Some points:
  -3.063   1.356   0.707   1.012  -0.212  -0.713   0.354   1.824  -0.070  -0.792   0.840  -0.692  -0.476  -0.215  -0.142   0.741   0.769  -2.583  -0.021  -0.486  -0.341  -1.258  -1.399   1.066
   0.722  -0.074  -0.166  -0.618  -1.042  -0.988   1.036   0.885   0.886  -0.255  -1.182  -0.217   1.180   1.029  -0.576   1.424   0.877   0.467   0.114  -0.085   0.258   1.014   1.865   0.656
  -2.755  -0.532  -0.869   0.643  -0.937   1.679   0.693   0.905   0.163  -0.351  -0.905   0.864  -0.354   0.008   0.469  -0.680  -2.069   0.143  -0.426   0.057   1.547   0.621  -0.030  -0.055
  -0.561   1.269  -0.671  -0.530  -0.866   0.049   1.259  -1.020   0.881   0.972   1.000   1.230   1.076  -0.693  -1.370   0.469   1.418   1.078   0.360   1.406  -0.576  -1.246   1.281   0.522
   0.036  -0.297   0.418   0.427   0.939  -0.530  -0.218   0.507   0.368  -1.042   1.389   0.933  -1.038   0.469   1.216   0.344  -0.555   0.472   1.119   0.469  -0.358   0.994  -0.273   1.092
   0.697  -1.459  -0.619   0.913   0.435   0.047   0.668   0.152  -0.508   1.312   0.484   0.602  -0.939  -0.918   0.882   1.063  -0.844  -0.331   1.318   0.308  -0.151  -0.090  -0.219  -0.343
   1.262  -0.485   0.836  -0.152   0.123   0.481  -1.806   0.525   2.240   1.704  -2.304   1.603  -1.360   0.884  -4.561  -2.738   0.104  -1.854  -0.064  -0.168  -1.018  -0.924  -0.688  -0.149
   0.940   0.004  -0.183  -0.029  -0.271   0.611   0.322   0.292  -0.589  -0.867   2.302   0.670  -1.239  -0.068   0.201  -0.373  -0.407   0.339   1.089   0.366   0.201  -0.071  -0.220   0.619
   0.349   1.134   0.189  -0.404  -0.274  -0.613  -0.190   0.405   1.132   0.425  -0.033   0.790   1.942  -0.013   0.225   0.691  -0.251   0.603   0.982   1.056  -1.598  -0.865   0.660   0.251
   1.259  -1.333  -0.422   0.760  -0.091   1.033   0.546   0.386  -0.113  -0.418  -0.130  -0.849   0.192  -1.827  -0.930   0.775   0.857   0.559  -1.273  -2.010  -1.464   0.262   0.392   0.611
   1.022   0.331   0.256   0.936   1.012   0.799   1.786   1.101  -0.052   0.534   0.385  -1.256   0.516  -0.014  -0.463   0.018  -1.007   0.132  -0.195  -0.587  -1.170  -0.757   0.432  -0.557
  -0.260  -0.309   1.167   0.869   0.063  -0.086  -1.161  -2.029   0.638  -0.516  -0.043  -1.911  -0.815  -0.163  -0.785   0.878  -0.627   0.159   0.557   1.281   0.722   0.795  -0.675  -0.311
   1.215   0.189  -0.841   0.912  -0.595  -1.312  -0.229   1.387   0.647  -0.143  -0.365   0.237   1.348   0.659   0.220   0.076   0.138  -0.264   1.023   1.720  -1.164  -0.271   0.716   1.460
   0.209   0.562   0.103   0.096   0.780   1.543  -0.872   1.138   0.858   0.495   0.146  -2.429   0.980  -0.655   0.527   1.078   0.224  -0.068  -1.967  -1.017   0.691  -1.312  -0.258  -0.339
  -0.593  -0.007   0.702   0.285   0.988   0.794  -0.485   1.201  -0.547   1.436   0.726  -1.417   0.464   0.891   1.367   0.199   0.692   0.057  -1.454  -0.724  -0.796  -0.093  -1.320   0.351
   0.883  -1.283   0.275  -0.804   2.208  -0.460  -0.122   0.694  -0.046  -0.649   0.988   0.521   0.651  -0.512   0.360  -0.119   0.092   0.797  -0.926  -2.410   0.080  -1.425  -0.076   0.380
   0.762   0.788   0.363  -1.567   0.375   0.823   1.035  -1.134  -0.128   0.077  -2.438   0.050   0.995  -0.836   0.891  -0.935  -1.272  -0.671   0.840  -0.549   0.239   0.923   0.298   0.819
  -0.276  -0.940   1.127   1.303   0.516  -0.246  -0.689  -1.466  -0.765  -0.620  -0.194  -0.297  -0.668   1.005  -0.837   0.810  -0.538  -0.199   1.532   0.059   0.330   0.359  -0.314  -0.273
  -0.701   0.681  -0.103  -0.820   1.566  -0.594   0.827  -0.403   0.463  -1.363  -1.191   0.287   0.297  -0.084   0.405  -1.835  -1.404   0.268  -0.530   0.323   0.927   0.999  -0.175   0.553
  -0.707  -2.076  -0.229   0.430   0.367  -0.254  -0.908   1.084   0.875  -0.705   0.864  -1.802   0.537  -1.598  -0.174   0.203   2.640   0.143  -1.814  -0.923   0.392   0.506  -0.549   1.297
   1.241  -1.024   0.902  -0.057  -0.579   1.488   0.515  -0.462  -0.539  -0.789   0.042   0.164  -0.830  -0.428  -0.187   0.257  -0.450   1.236  -0.637  -0.899  -0.882  -1.279   0.562   0.930
  -0.443   0.998  -1.507  -0.299  -0.003   0.444  -0.291   0.849  -0.720   0.059  -0.060  -0.333  -1.307  -1.475  -0.473  -1.072  -0.053   1.450   0.713   0.009   0.577   2.311  -0.407  -0.967
  -0.097  -1.499   0.014  -0.016   0.349   0.563  -2.190  -1.074  -0.030  -0.012  -0.003   1.030  -1.515   0.184   2.189   2.070  -0.231  -0.597   0.939   0.629   0.518   0.746  -0.700   0.094
   0.344  -0.826   0.645  -1.211   0.122   0.751   0.540   0.169  -0.039  -0.468   1.496   0.435  -1.146   0.533   0.795  -0.002  -0.948   0.411   0.417   1.402  -0.427   0.410  -0.025  -0.076
   0.005  -0.120  -0.709  -0.638   0.838  -0.545   0.451   1.394  -0.956   0.334   0.276   0.695  -0.418  -0.776   0.500  -1.179  -0.133   0.707   0.235   0.463   0.987   1.563  -1.116  -0.716
   1.352   1.033   0.253  -0.957   0.151  -0.484   0.193   0.056  -0.336   0.545  -0.258   0.128   0.364  -1.250   1.207  -1.465  -0.087  -0.504   1.181  -0.013   1.576  -0.061  -0.981   2.208
   0.341  -1.445   0.668  -0.623  -0.831   0.369   0.666  -0.589  -0.364  -1.064   0.938   0.424  -0.452  -0.581   0.471  -0.027  -0.447   1.313  -0.561  -0.946  -1.685  -0.620  -0.560   0.116
   1.029   1.183  -0.502  -0.129  -1.365   0.054  -0.058   1.092  -0.956  -1.763  -1.860  -0.106  -1.262   0.824   0.430  -0.199   2.108   0.739   1.130  -0.502   1.296  -0.024  -0.487  -0.976
   1.320  -0.753  -0.658   0.301  -0.257   0.266   0.508  -0.362  -0.593  -0.637   0.659  -0.990  -1.088  -0.042   0.337   0.199  -0.874   0.938  -0.548   0.109  -1.509  -0.201  -0.304   0.494
   0.562   0.602  -1.047  -1.125  -0.997  -1.445  -1.544   0.706   0.742   1.175   0.611  -0.454   1.514   0.991  -0.092   0.433  -1.800   0.140   1.561  -0.689  -0.842  -1.331  -0.900  -1.504
  -0.366   0.969  -0.397  -0.098  -0.679  -1.662   0.888  -0.607  -0.537  -1.154  -2.752   0.092  -0.717  -0.493   0.714  -0.988   2.283   1.287   0.502   0.765  -0.318  -0.014  -1.503  -2.756
   1.700   0.435   0.011  -0.454   0.114   1.329   0.650   1.462  -0.879   0.002  -1.477  -0.044   0.203   0.698   0.873  -0.634   0.862   0.358  -0.340   1.466   1.146   0.803  -0.238  -0.404
   0.619   1.075  -1.931  -0.389   1.428   1.270   1.224  -1.075   2.064  -0.027   0.627   0.955  -0.264   0.568   0.236   1.805   1.769  -0.882   0.817  -0.895   0.687   0.438   0.557  -1.476
   1.312   2.177   1.056   1.198  -1.597  -2.098  -1.070  -0.984  -0.597   1.009   0.947   0.677  -1.870   1.261   1.642  -0.315   0.878  -1.468  -2.295  -1.863   0.642   0.948   2.292  -1.313
   1.091  -1.452   1.677   0.716  -0.201   0.375  -1.391  -2.014  -2.029  -1.267   1.193   0.962   2.714  -0.430  -2.150   0.968   0.483  -2.667  -0.175   0.413   1.072   1.462  -1.607  -2.281
   1.286  -0.120   1.151   0.848   0.838  -0.475   0.943  -0.592   0.301  -0.748   0.468  -1.663  -0.925  -0.491  -1.293   0.404  -0.795  -0.391  -0.326   3.048   0.207  -0.124   0.745  -0.822
  -0.923  -0.153   1.257   2.444  -0.145   0.875  -0.941  -2.574  -0.329   0.792   0.523  -0.990   0.424  -0.344  -1.110  -0.319  -0.624   0.786   1.255  -0.004   0.749   0.982  -0.281  -0.296
   0.807   0.789  -0.827   0.394   0.277   0.052   0.923  -1.441  -0.182   0.497  -2.599   0.643   1.228  -1.430   0.940  -1.046  -0.203  -1.038   0.421   0.306   0.782  -0.140  -0.724   1.333
   0.551   0.014  -0.325  -0.450  -0.837   0.029   1.271   0.731   0.556   0.018   0.122   0.366   1.208   1.838  -0.477   0.231   1.448   0.376   0.255   0.250   1.093   0.147   0.697   0.796
  -0.079  -1.320   0.533   0.412   0.368  -1.058   0.242  -1.635  -0.913  -0.134  -1.032   0.072  -1.317  -1.168  -0.082   1.332  -0.177   1.603  -1.053  -0.443  -0.751  -2.181   0.029   0.671
  -1.251  -0.561  -0.155  -1.368  -0.302  -0.336   1.625   0.855  -0.319   0.457  -0.417  -0.541  -0.570  -0.971  -0.312  -0.677  -1.537  -0.481   0.222   0.194   1.005   1.208  -1.184  -0.621
  -1.068   0.482   1.211   0.609   1.013   0.728  -2.051   2.997  -1.095  -0.967  -1.253   1.992  -0.216  -1.813  -0.372   0.692  -0.011   1.660   0.208   0.447   0.841   0.881   1.766  -2.643
  -1.304   0.248  -2.397   0.110   0.865   0.310   0.356  -1.305  -1.602  -1.399  -0.519   0.978   0.541   0.969   0.186  -1.626  -1.375  -0.851  -2.241  -1.212  -0.426  -0.162  -0.648   0.787
  -1.420   1.583   0.237  -1.067  -0.888   0.410  -0.356  -0.206   0.385  -1.613  -0.138   0.718   0.759  -0.430   1.604   0.362  -1.399  -1.643  -1.062  -0.101  -1.279  -0.029  -1.155   0.853
  -0.358   0.867   1.750   1.912   0.817   0.454  -0.763  -1.618  -0.101  -1.092   0.987  -0.811  -0.147   1.038  -1.479  -0.782  -0.540   0.865   1.297   0.105   1.089   0.421   0.442  -0.023
  -2.428   1.456  -0.225  -0.832   0.517   0.263   1.206   0.482  -1.715  -0.313  -0.139  -1.518  -1.542  -0.819  -2.584   0.746  -0.234  -2.302  -0.267  -0.867  -0.506  -0.869   1.225   0.911
  -1.762   0.491  -0.220  -1.340  -0.592  -0.763   0.191  -0.751   0.415   1.466   1.291   1.258   0.943   1.388  -0.444  -0.161   1.525   1.842  -0.042   0.520  -0.225  -0.149   0.191   0.902
   0.301  -0.139   1.062   0.965  -2.351  -1.971   1.161  -1.080   2.374   1.344   1.079   0.749  -1.069   0.243   1.194  -0.906   0.228  -1.727  -1.748  -1.830   1.329   1.108   2.540  -1.535
  -0.124  -0.426   0.931   1.463   1.119   0.187   1.710   1.076   0.024   0.886  -0.341  -1.046  -0.062   0.185  -0.373   0.451  -0.251   0.016   0.101  -0.446  -1.939  -0.142   0.256   0.127
   0.642   0.638  -1.087   0.197  -0.504  -0.683  -3.135   0.040   1.241   1.123  -0.718   0.807   0.402   0.751  -0.505  -0.982  -1.055  -0.840  -0.702   0.584  -1.225  -0.590  -1.121   0.281
  -1.659  -1.406  -0.885  -0.955  -2.073  -2.582  -0.105   0.317  -0.005   0.949  -0.588  -0.673   1.306   1.981  -1.079   1.050   0.406   1.719  -0.792  -0.944   1.362   1.063   1.473   1.274
   0.609  -1.359  -0.273   0.715   0.104   0.242   0.892   0.122  -0.451   0.134   0.775   0.951  -0.733  -0.027   0.999   0.418  -0.721  -0.005   0.262   1.409   1.458  -2.335  -0.423  -0.601
   0.553   0.989  -1.356  -1.624  -0.710  -0.744  -2.518   0.903   1.024   0.523   1.106  -0.103   0.765   0.355  -1.428   0.325  -1.643   0.393   0.248   0.488  -0.052  -1.196  -0.134  -0.511
  -1.569  -0.093   1.794   0.533   0.214   0.892   0.488   0.131   0.863   0.831   0.231  -0.936  -0.308   0.865   1.106  -0.108   0.477   1.237  -0.509  -0.681  -0.874  -0.934  -1.624   0.312
  -2.156  -2.485  -1.283  -1.496   0.390   0.695  -2.247  -1.110  -0.988  -0.709   0.053  -2.238   1.275  -0.649   1.893  -3.700   2.214  -2.603   0.609   0.146  -1.158  -1.029   3.208  -0.680
   0.455   0.854  -0.788  -1.771   1.413   0.794   0.469  -1.018   0.270   1.404   0.112   0.664  -0.762   0.956   0.193   2.056   1.788  -0.609  -0.547   0.700   0.076   1.263   0.633  -0.627
   0.445   0.781  -0.621   0.420  -1.110  -0.058  -0.293   0.682  -0.319   1.377   0.280   0.768   1.581   0.642   0.003   0.300   0.283   0.286   1.206   0.797  -1.144  -0.505   0.061   1.090
These points spread out most along one direction. Where along it does each point below lie, from 0 to 99? The average is 50, and the first point in the table lies past the average. One standard deviation of the points above along it is 16.
  -0.593  -0.007   0.702   0.285   0.988   0.794  -0.485   1.201  -0.547   1.436   0.726  -1.417   0.464   0.891   1.367   0.199   0.692   0.057  -1.454  -0.724  -0.796  -0.093  -1.320   0.351 >> 57
  -1.420   1.583   0.237  -1.067  -0.888   0.410  -0.356  -0.206   0.385  -1.613  -0.138   0.718   0.759  -0.430   1.604   0.362  -1.399  -1.643  -1.062  -0.101  -1.279  -0.029  -1.155   0.853 >> 51
  -2.428   1.456  -0.225  -0.832   0.517   0.263   1.206   0.482  -1.715  -0.313  -0.139  -1.518  -1.542  -0.819  -2.584   0.746  -0.234  -2.302  -0.267  -0.867  -0.506  -0.869   1.225   0.911 >> 61
  -1.251  -0.561  -0.155  -1.368  -0.302  -0.336   1.625   0.855  -0.319   0.457  -0.417  -0.541  -0.570  -0.971  -0.312  -0.677  -1.537  -0.481   0.222   0.194   1.005   1.208  -1.184  -0.621 >> 59
   0.562   0.602  -1.047  -1.125  -0.997  -1.445  -1.544   0.706   0.742   1.175   0.611  -0.454   1.514   0.991  -0.092   0.433  -1.800   0.140   1.561  -0.689  -0.842  -1.331  -0.900  -1.504 >> 23
  -2.755  -0.532  -0.869   0.643  -0.937   1.679   0.693   0.905   0.163  -0.351  -0.905   0.864  -0.354   0.008   0.469  -0.680  -2.069   0.143  -0.426   0.057   1.547   0.621  -0.030  -0.055 >> 60
   1.262  -0.485   0.836  -0.152   0.123   0.481  -1.806   0.525   2.240   1.704  -2.304   1.603  -1.360   0.884  -4.561  -2.738   0.104  -1.854  -0.064  -0.168  -1.018  -0.924  -0.688  -0.149 >> 31
   1.022   0.331   0.256   0.936   1.012   0.799   1.786   1.101  -0.052   0.534   0.385  -1.256   0.516  -0.014  -0.463   0.018  -1.007   0.132  -0.195  -0.587  -1.170  -0.757   0.432  -0.557 >> 58
   0.762   0.788   0.363  -1.567   0.375   0.823   1.035  -1.134  -0.128   0.077  -2.438   0.050   0.995  -0.836   0.891  -0.935  -1.272  -0.671   0.840  -0.549   0.239   0.923   0.298   0.819 >> 50
   1.352   1.033   0.253  -0.957   0.151  -0.484   0.193   0.056  -0.336   0.545  -0.258   0.128   0.364  -1.250   1.207  -1.465  -0.087  -0.504   1.181  -0.013   1.576  -0.061  -0.981   2.208 >> 46
   1.286  -0.120   1.151   0.848   0.838  -0.475   0.943  -0.592   0.301  -0.748   0.468  -1.663  -0.925  -0.491  -1.293   0.404  -0.795  -0.391  -0.326   3.048   0.207  -0.124   0.745  -0.822 >> 67
  -0.097  -1.499   0.014  -0.016   0.349   0.563  -2.190  -1.074  -0.030  -0.012  -0.003   1.030  -1.515   0.184   2.189   2.070  -0.231  -0.597   0.939   0.629   0.518   0.746  -0.700   0.094 >> 64
   0.697  -1.459  -0.619   0.913   0.435   0.047   0.668   0.152  -0.508   1.312   0.484   0.602  -0.939  -0.918   0.882   1.063  -0.844  -0.331   1.318   0.308  -0.151  -0.090  -0.219  -0.343 >> 62
  -1.762   0.491  -0.220  -1.340  -0.592  -0.763   0.191  -0.751   0.415   1.466   1.291   1.258   0.943   1.388  -0.444  -0.161   1.525   1.842  -0.042   0.520  -0.225  -0.149   0.191   0.902 >> 21
   0.551   0.014  -0.325  -0.450  -0.837   0.029   1.271   0.731   0.556   0.018   0.122   0.366   1.208   1.838  -0.477   0.231   1.448   0.376   0.255   0.250   1.093   0.147   0.697   0.796 >> 26
